Families of rows that turns and mirrors carry onto each other, the same ones carrying the whole set onto itself: the rest of each named row's family, in list order:
5 families of 6 rows:
Q_292: [  4 -68  10  -7   2  21  19  24  11   4 -42  28 -13 -25   3  16   9 -16
  42   0  -6  54  12]
Q_982: [-20 -53  34 -20 -11   8  25  14   9 -21  -2  34 -23 -46  24 -17  22  12
  37 -12  27  38  29]
Q_633: [-16  42   2  -8  14  19 -17 -18  23  14   2 -42 -11  23 -20  -5  25 -18
   2  -2  -2 -49  29]
Q_720: [-25 -51  49  -9  31  10  13   3  10  15 -30  32 -12 -25  27   5  -9 -48
  -5   5   6  32   8]
Q_181: [-43 -48  44 -17  26  10   1  -9  -8  13  -9  20  -1 -27  17 -17 -18 -47
   0  15  10  34  11]
Q_134: [ 17  19 -16  12 -34  -5 -13 -12  13  45  10 -14 -31  19 -16 -12  28  30
  14  -6 -33 -43  17]
Q_132: [-18  41  -9   6  15  18 -11 -19  17   1   4 -30 -12  28 -34  -4  32   2
   1  -6 -11 -47  14]
Q_678: [-42 -50  55 -25  37   5   7   5  -5   9 -29  24  -3 -21   5   2 -18 -34
   6  13   1  26  -7]
Q_667: [-25  33 -15  -1 -37   1  -5 -22   9  -7   8 -11 -22  15   1  21  32  52
  20  22 -10 -45  23]
Q_887: [ 24   8 -19   0 -38   5 -22  -6  14  50   0 -25 -35  15  -5   2  25  17
  28   5 -36 -40  30]
Q_620: [-43  25  -9   2 -34   8   3 -30  16 -17  -5  -9 -41  19  -7  10  18  41
  22  28  12 -54  23]
Q_897: [ 13  19 -14   5 -15  -2 -20   4  25  40   8 -25 -37  26 -14   8  20  23
  17   8 -46 -45  10]
Q_877: [-28 -51  40 -34 -27  -1  30   2  21 -14 -15  27 -30 -60  17  -6  11   0
  35   5  16  30  35]
Q_649: [-29 -54  41 -11 -11  -1  37  -1  24 -11 -17  37  -2 -49  17 -11   6  -1
  26   4  27  39  33]
Q_10: [-15  53   2 -10   4   3  -3 -18  19   5   9 -16 -10  25 -21  -7  14  -5
  -8   0 -11 -60  19]
Q_841: [-44  23 -10  -1 -38   6 -15 -24  15 -10   3 -14 -27  14  17  12  35  33
  31  22  -2 -55  39]
Q_290: [-34  27 -11  19 -39  10 -12 -19  21 -14  -5  -8 -28  26   9   0  19  46
  19  34  -7 -40  39]
Q_169: [-44 -55  32 -13  39  20  13  -6   6   5 -16  32  -8 -28  21  11 -14 -35
   3  19   1  39  11]
Q_790: [ 16 -70  20 -21  14  21  22  24   0  12 -48  25 -15 -35 -17  12   6   0
  36   0  -2  32  -1]
Q_20: [ 20  25 -15  14 -35  12 -18   7  24  42   2 -24 -33  37   2 -12  15  24
  13  -2 -32 -24  17]
Q_600: [-45  28  -7  14 -32  -5 -14 -24  10  -9   4  -2 -35  27   7  10  30  36
  20  17 -17 -58  18]
Q_466: [-21 -55  45 -17 -13  -2  34   9  20  -9  -1  42 -31 -44  23  -6  -4  -4
  32   1  10  41  31]
Q_434: [-15  46  -4 -15  27  11  -9 -11  23  17   6 -27 -37  24 -21 -13  25  -3
 -14 -13  -5 -43  25]
Q_684: [ 16 -62  12 -13   6  41  33  18  13  12 -30  33 -11 -31  -6  11  -3 -24
  32  -8   7  39   2]
Q_803: [-33 -48  48 -34  -7  -9  32  10   2  -8 -14  45 -13 -48  18 -10   5  17
  27  -8  16  30  19]
Q_426: [  1  10 -31  -6 -39   3 -21  -8  11  54   7 -20 -38  29  -8   1  15  31
  25   2 -32 -21   8]
Q_428: [-13  47  -7   7  17  27 -11 -11  31   5  -2 -20 -12  33 -11 -16  20   6
 -17   4   4 -49  31]
Q_354: [ 13 -66   8 -25  -4  32  17  24  13  21 -45  12 -13 -37  -5  20   9 -28
  37  -1   2  36  -3]
Q_391: [-50 -45  37 -32  36  12   3  -2  12  14 -25  16  -6 -40  23   5  -4 -47
  -4  16   3  27  13]
Q_341: [ 10 -78   4  -6  10  37   8  25   4  15 -47  28 -24 -27  -2   7  -1 -23
  35  11   3  21   2]

The rest of the family of Q_678: Q_290, Q_790, Q_20, Q_803, Q_428
The rest of the family of Q_667: Q_292, Q_720, Q_897, Q_649, Q_10
The rest of the family of Q_633: Q_887, Q_877, Q_841, Q_354, Q_391

Families of rows that turns and mirrors carry onto each other, the same ones carrying the whole set onto itself: the rest of each named row's family, in list order:
5 families of 6 rows:
Q_687: [ 17 -35   1  -2   6  57 -20  -3 -20 -48 -32  36 -24 -22  11  -3  -8  55
  17  21 -29 -26  21  44 -22 -16  58  -4  23  34 -17  21 -21]
Q_797: [ 58  30  -5   2  -8 102   3  -8  -8 -41 -14  48 -37  10  -6 -60  -7  -3
 -15  23  -5 -22   4  13   1 -11   3  19   0  19 -17  31 -37]
Q_482: [  9 -52  -6   3  20  33 -35  12   1 -60  -5  11 -12  -3  21 -36 -37  36
  18  40 -65 -12 -11  30  13  17  51  22  25  27 -12  21   3]
Q_175: [ 31  -5 -18   6  18  52 -14  27   3 -42  41  19 -36  24  -8 -90 -32 -33
  -1  44 -20  -6  -8   9  35  27  -6  50   8   5 -13  14  -2]
Q_641: [-15  45   4 -16  13 -13   1 -14   9 -75  39  -3  42  16   2 -14 -54 -27
  18  13 -23 -31  20  22  36  23 -13   9  23  12  19  12 -11]
Q_431: [ 47  21  -6 -11 -20  57 -21 -30 -17 -52  -2   1  41  18   5   7  43 -37
   3  21 -51 -15  15   6 -10 -29  30   1   1 -14  -5  58 -28]
Q_781: [-19  47  10 -20  14  -9  13 -16 -16 -53  30  17  27   3 -16  10 -29 -26
  26  -5   9 -40  58  32  13   5  -7 -13  25  12  20   1 -20]
Q_429: [ 34  10 -11 -25 -26  54 -26 -19 -32 -47  16   5  29  -8  -2  23  54 -36
   9  -2 -13 -19  41  12 -25 -42  21   4   3 -21 -14  41 -30]
Q_26: [ 19 -24 -17 -35   4  -1 -37  20 -23 -32  67 -22  22 -15 -12 -10  20 -59
  16   9 -27   8  44   4  -2 -15  12  22   8 -37   5  16   2]
Q_947: [ 15 -17 -17  -1  23  39 -13  39 -19 -26  58  29 -50  11 -25 -72 -15 -38
  12  28  15 -11  27  20  23  17  -9  46  10  -6 -16  -9   2]
Q_163: [ 27  13 -12 -28  35  84  14 -32 -15 -40 -13  19  11   1  34 -10  25  30
 -14  16  -6 -35  17   0 -56 -19 -20 -14  -8  -2 -34  -1 -20]
Q_750: [ 21  -3 -10  -8  14  55  -1  31 -34 -14  37  41 -58  -4 -33 -51   6 -25
  11   7  41 -24  49  27   0  -6  -6  25   7   1 -18 -10 -14]
Q_227: [ 22 -38  -4   5  10  54 -27  -3  -3 -57 -30  23 -15  -8  22 -23 -25  49
  13  33 -57 -18  -6  32  -6  -1  57   8  21  35 -11  29 -13]
Q_926: [ 20 -11 -15 -39 -11  22 -32   3 -36 -39  50  -7  19 -22 -15  15  44 -45
  14  -9  -2  -8  53  15 -19 -37  12  13   8 -31  -8  16 -14]
Q_146: [ 53  18 -13   5  -1  83  -7   4   7 -51   7  33 -27  23   2 -84 -26 -16
 -15  41 -31 -11 -21   5  26  13   1  35   2  14 -16  33 -22]
Q_300: [-25  37   4 -19  17 -20   3  -7  -6 -62  45   4  34  11  -9  -1 -41 -34
  29   5  -2 -35  44  29  29  19 -14   4  24   9  16   0  -8]
Q_573: [-12 -69  -7  -4  30  15 -31  31 -27 -36  17  20 -31 -18  -3 -12 -12  31
  36  23 -14 -19  35  45  -6   2  50  15  32  17 -17  -7   7]
Q_613: [ 48   6 -10  -9  -6  32 -26 -14  -2 -50  16 -17  46  23   8 -20  20 -50
   3  37 -81   2   3  -5   3  -3  25  13   2 -19   6  58 -14]
Q_515: [ -9 -69  -8   1  31  14 -37  31 -10 -50  18   8 -21  -9   8 -30 -32  27
  31  36 -39 -15   8  36  11  18  48  27  28  16 -15   2  13]
Q_810: [ -2  61  17 -22   5   7  19 -29 -11 -56   7  24  32   3 -12  15 -30 -15
  16  -9  -1 -43  51  30   3  -4  -6 -21  20  21  25  11 -32]
Q_535: [  2  60   8 -18   0   2   7 -30  15 -75  13   5  44   6   7 -10 -59 -14
   7  10 -34 -33  13  17  25  16 -10   0  20  20  26  24 -23]
Q_764: [ 10  68  15 -20  -2  15  17 -35   1 -68   2  17  39   2   1   4 -44  -8
   5  -2 -20 -38  30  22  10   0  -5 -14  16  26  29  23 -35]
Q_296: [ -1 -53   0  -5  20  36 -23  11 -33 -35  -9  34 -33 -27  -2   2  -1  43
  29  12  -8 -26  40  47 -19 -15  54   2  26  25 -16   4 -10]
Q_551: [ 30  16 -20 -16  39  83   8 -35   7 -53 -12   6  23  23  46 -34   8  20
 -16  39 -43 -28 -17 -10 -32   5 -17   1 -12   1 -33  15 -11]
Q_471: [ 15  -6 -23 -13  59  50   1 -13   8 -47  20  -8  25  35  44 -52  -9   1
  -9  54 -56 -18 -20 -14 -11  28 -24  17  -5  -9 -25   7  11]
Q_348: [  8  -9 -17 -33  50  60  13  -7 -33 -19  16  16  -2  -7  15  -5  29  16
   1   6  18 -31  44   3 -59 -16 -28 -11  -4 -15 -29 -23  -8]
Q_462: [ 35 -16 -14 -18   6   4 -33  10  -5 -37  54 -28  37  11  -2 -25   8 -58
   8  31 -67  12  15  -6   8   3  18  23   4 -32  15  36   3]
Q_629: [ -5 -29 -20 -32  67  26   6  13 -27 -16  48   0  -1   1  11 -24  14  -3
   7  23   8 -22  41   4 -39   8 -31   5   0 -22 -27 -35  16]
Q_344: [ -5 -31 -27 -19  72  24   0  10  -6 -27  50 -13  12  24  26 -47  -5 -11
   6  47 -29 -15   6  -7 -15  30 -29  19  -1 -22 -23 -18  22]
Q_405: [ 42  21  -5  -7  -3  88   7   7 -29 -26   1  56 -54  -6 -23 -45  12  -7
  -4   8  30 -28  39  24 -12 -20   1  13   2  12 -17   9 -34]

The rest of the family of Q_613: Q_431, Q_429, Q_26, Q_926, Q_462
The rest of the family of Q_573: Q_687, Q_482, Q_227, Q_515, Q_296
The rest of the family of Q_641: Q_781, Q_300, Q_810, Q_535, Q_764

Families of rows that turns and mirrors carry onto each other, the same ones carrying the whole set onto itself: the rest of each named row's family, in list order:
5 families of 5 rows:
Q_91: [  7 -12 -54  74 -39 -15  14 -11  -3  18   6  16  68   2  29]
Q_226: [  0 -37 -46   7  -2  49  54 -27 -41  14   3   8   2  31 -27]
Q_757: [-14 -48 -35  42 -42 -39 -12 -36  -6 -27  -4 -33  63  41 -27]
Q_556: [-29  -2 -49  20 -26  17  46   9 -24  44  14  19  -4  32  -3]
Q_97: [ 16 -33 -14   2  25   6 -14 -31 -11 -27 -20 -12  40  49   1]
Q_936: [-21 -49 -50  39 -71 -27 -11 -47  -2  -7  -1 -26  72  36 -10]
Q_707: [ -6 -31 -33  17 -62 -19 -17 -69  -2  11  11 -25  61  55 -13]
Q_991: [-17 -50 -24  -4  12  31   8 -26 -19 -25 -17 -47  49  47 -28]
Q_860: [-41 -36 -18  39 -53 -26 -19 -56 -12 -10  -9 -13  68  49   0]
Q_945: [-30 -19 -43  43 -43 -31 -10 -60  -6   1   9 -44  72  41  -9]
Q_795: [-19 -30 -60  50 -56 -30  -6 -13 -16  29  -3   4  65  -7  20]
Q_237: [ -9 -16 -30  13  -3  43  78 -48 -29  -2  -1 -22  14  31 -10]
Q_59: [ -7 -25 -40  65 -52 -10   3 -29  16  15  -3  26  44 -13  26]
Q_23: [-17   3 -61  28 -44  19  36  15 -11  32   5  29  12  27  17]
Q_208: [  0 -46 -14  13  26  13 -12 -32 -11 -27  14 -36  43  38 -22]
Q_666: [-24 -18 -20  34 -23   2  39  20 -20  45  35   9   6  42  13]
Q_24: [-21  -2 -35  35 -30  33  24  -1 -36  46  29  27  13  40  17]
Q_490: [ -1 -45   4  12  16   6  15 -31 -33 -38  -2 -24  62  43 -11]
Q_53: [  4 -46 -17  -2  -1   9 -15 -25 -24 -32 -14 -36  55  54 -23]
Q_219: [-14   5 -26  14 -35  24  25  -2 -13  43  34  12   0   9  14]
Q_281: [-14 -35 -45  30   8  64  51 -51 -19   0  -9  -4   4  40 -10]
Q_805: [  7 -40 -48  56 -48   3  28 -13  22  27   5  -6  76  -4  31]
Q_568: [-13 -36 -57  52 -47 -14  15   7   6  27  10  18  55 -11  26]
Q_531: [-24 -35 -41  30  10  26  61 -56 -38  18 -27  -9   1  38   1]
Q_961: [  0 -33 -45  11  14  41  54 -38 -38  -1 -29  -9  11  32 -26]

The rest of the family of Q_757: Q_226, Q_991, Q_795, Q_23
The rest of the family of Q_961: Q_556, Q_936, Q_53, Q_568
The rest of the family of Q_24: Q_91, Q_945, Q_208, Q_281

Families of rows that turns and mirrors carry onto each other, the same ones carrying the whole set onto itself: the rest of each named row's family, in list order:
4 families of 8 rows:
Q_756: [  8 -12  -5  15  19  53  35 -10 -21   8   7 -16]
Q_268: [ 35  -8  -5  14  18  34  46   1 -23   0   9  -5]
Q_419: [-16   5  12  19  -7  46  45  -3   8  25  16   8]
Q_676: [-12 -26   0 -25  16 -12  38  35  33 -17  14  -9]
Q_401: [ 11 -18  29 -22  13  14  39   6 -69  44 -33 -16]
Q_394: [ 19 -14  -4  32  -3  54  32   5 -25   9  -7   0]
Q_441: [ 18   0  11  -7  13  24  57  14 -59  41 -33  15]
Q_802: [-32 -32   9  -7  -7  -3  12  43  36 -19   4  -4]
Q_184: [-22  -9   5  22  -3  49  44 -17 -15  24  17 -20]
Q_618: [ -8 -29  18  14 -20 -27  17  26 -65  51 -28   6]
Q_197: [ -2 -37  28  -1  -9  -1  20   6 -71  54 -23 -17]
Q_766: [ 10   2  31  -3  -6  22  48  13 -63  43 -44   0]
Q_409: [-41   2  35 -26   2 -45  15  50  -5  13 -34  -5]
Q_494: [-27 -36  16 -11 -24 -34  28  55 -50  11 -51  -9]
Q_453: [-29 -40  10  -6 -27 -45  35  47 -38   4 -40 -29]
Q_915: [-24  -7   8  27 -30  29  66  -9  -8  23  20 -12]
Q_288: [-32  11  21   2 -10  23  36  33  18 -42  -1 -15]
Q_133: [-50 -11  23  -5  -9  12  29  23  10 -37   9 -36]
Q_45: [-11  -2  26 -37  23 -56  28  42  -9   8 -17 -12]
Q_61: [ 32  -9   2  17  11  45  38   7 -36   9   2  14]
Q_70: [ 28  -6  15 -21  16   6  63  13 -55  37 -31  -6]
Q_639: [-33 -29  13 -23  12   8  21  28  26 -26  15 -23]
Q_595: [ 10 -33  26   0  -7 -12  13  23 -52  60 -32   8]
Q_715: [-17 -28  14 -16  -5 -32  16  60 -35   4 -61 -15]
Q_636: [  2 -34  20  19 -26 -25  28  11 -64  48 -17 -13]
Q_172: [-27 -23  -2 -22  12 -14  25  50  31 -21   0   5]
Q_186: [-43  10  10  23 -21  16  39  26   6 -36  11 -10]
Q_314: [-27  -1  32 -34  15 -45  19  52  -3  -3 -16   6]
Q_12: [-41   2  18  17 -27  -3  46  22   4 -35  12 -31]
Q_114: [-30  -6  12  22 -27  41  53   3  -1  12  23   7]
Q_270: [-35 -13  23 -38  26 -46  12  38 -20  13 -31 -25]
Q_857: [-40 -33  13 -19  -1 -39  14  44 -36   5 -45 -36]

The rest of the family of Q_394: Q_419, Q_802, Q_766, Q_409, Q_288, Q_595, Q_715
The rest of the family of Q_45: Q_268, Q_676, Q_453, Q_915, Q_70, Q_636, Q_12
The rest of the family of Q_114: Q_441, Q_618, Q_494, Q_61, Q_172, Q_186, Q_314

Families of rows that turns and mirrors carry onto each other, the same ones carrying the whole set onto itself: the rest of each named row's family, in list order:
6 families of 5 rows:
Q_565: [-53  45 -29 -35  13 -56  56 -14 -24 -32  42 -22  -7 -13  26  20 -25  -4
 -61 -51 -10]
Q_886: [ 15  75 -38 -18 -15 -25  46  70  39 -39  34 -18  -4  20  30  -6 -76 -25
 -16 -30   3]
Q_977: [ 41  27 -36   8  45  23  30  39 -10 -16  31 -24  -2  10   0   9 -45  -5
  14 -37 -18]
Q_102: [ 48  47   1 -42  23 -46  17  10   0  18   5 -40   0 -13 -47  19  -5  -7
 -34 -39  -7]
Q_489: [ 34  92   7 -41 -15 -36  15  -3  -7  -1  11  22  25  -9 -15  29 -18 -26
 -14 -30  10]
Q_339: [ 14  42 -51  25  32 -13  53  39 -23 -35  39  16 -16  24 -12 -23  -8  21
 -22 -40  -3]
Q_916: [ 33  97 -38 -61 -17 -54  35  40  11   3  28 -10  19  27  24 -39 -36 -24
 -22  -5  10]
Q_661: [  8  72  21 -18   6 -73  27  -7 -11  -2  42 -15  36 -10 -24  27  -8 -27
 -39 -14 -15]
Q_989: [ 34  88  -3 -63 -10 -43  46  34   0  -5  22   2   3  31  23 -19 -67 -51
 -44 -33   4]
Q_137: [-30  42  -4 -37  -1 -50  76  43 -11 -29  60   1   2  -3  12  15 -52   4
 -75  -7  10]
Q_948: [  5  38 -95 -23  17 -23  37  -8 -52 -16   4 -60  24  10   8  17 -61  -5
 -25   0   2]
Q_107: [-23  32 -73 -26  35 -23  29 -10 -12  -2  32 -69  34  -2  36  23 -49 -26
 -34 -20  -5]
Q_820: [ 33  25 -50  26  15 -38  43  47 -11 -17   2  12 -14  46 -26   7 -22   4
   0 -33  -9]
Q_846: [ 22  60 -31 -18  27 -64   0  21   6   8   2 -14   0 -16 -57   0   3  -7
 -13 -11  -7]
Q_894: [ 56  88 -37 -43 -11 -20  48  25   3 -29  35  -8 -11  19  22 -11 -73 -62
 -29 -10   0]
Q_430: [ 18  88 -68 -34 -37 -30  59  26   4 -10   3   4  21  26  20 -21 -62 -35
 -42  -6  13]
Q_665: [-12   9 -19 -14  11 -53  66  31 -24 -13  67 -20   8  44  23  23 -14  22
 -62 -30  -1]
Q_252: [ 26  98 -63 -21  -8 -25  41  18  17 -33  31 -17  34   0   5 -10 -96 -33
 -52 -26  14]
Q_155: [ 30  65 -80 -13  -4 -14  19  12 -51 -31  17 -69   6  16  19  -3 -49 -38
 -46  15  -3]
Q_216: [ 51   7 -17   5   2 -21  24  52 -12 -20  16  -6 -33   6 -18  27 -23  -9
  -9 -44  -6]
Q_632: [-39  38 -45 -22  19 -51  79   6  -3 -44  72 -15  -7   2  20   8 -20  11
 -53 -37   8]
Q_682: [ 16  13 -44  -3  40   6  36  42  17  -9  34 -15 -20  32 -35  10   3  -1
 -14 -39  -8]
Q_761: [-23  16 -39 -17  14 -74  80   0 -40  -3  40   7   3  11  30   1 -19  15
 -43 -20 -11]
Q_711: [  2  33 -35   0  35   2  54  53   8 -26  27 -12 -12  43 -15  -7 -20  14
 -33 -67  11]
Q_519: [ 50  61  10 -61   3 -62  31  15  -1   7  33 -17  12   3 -44  16  -5 -17
 -20 -13  15]
Q_238: [ 31  78 -59  -8  17  -7  21  -7 -46 -49  13 -71   8  19  14  22 -68 -34
 -31 -35  -3]
Q_319: [-43  43 -42 -41  16 -57  46   2 -62 -35  38  -9 -15  -5  35  17 -25  10
 -34  -4  -3]
Q_899: [  6  53 -42 -17   0  11  14 -15 -32 -12  29 -76  39 -12   6  30  -9 -22
 -21 -14  -9]
Q_956: [ -8  73 -66 -26  18 -15  23 -30 -44 -46  38 -57  19  10  10  35 -49 -42
 -19 -14  -3]
Q_959: [ 41  70 -27 -34 -25 -76  23  -4  -6   9  -8  -8  19 -14 -24  15  -4  -7
  -1 -21   3]

The rest of the family of Q_899: Q_886, Q_977, Q_661, Q_137
The rest of the family of Q_959: Q_948, Q_820, Q_430, Q_761
The rest of the family of Q_102: Q_565, Q_989, Q_711, Q_238
The rest of the family of Q_519: Q_894, Q_632, Q_682, Q_956
The rest of the family of Q_216: Q_489, Q_107, Q_665, Q_252

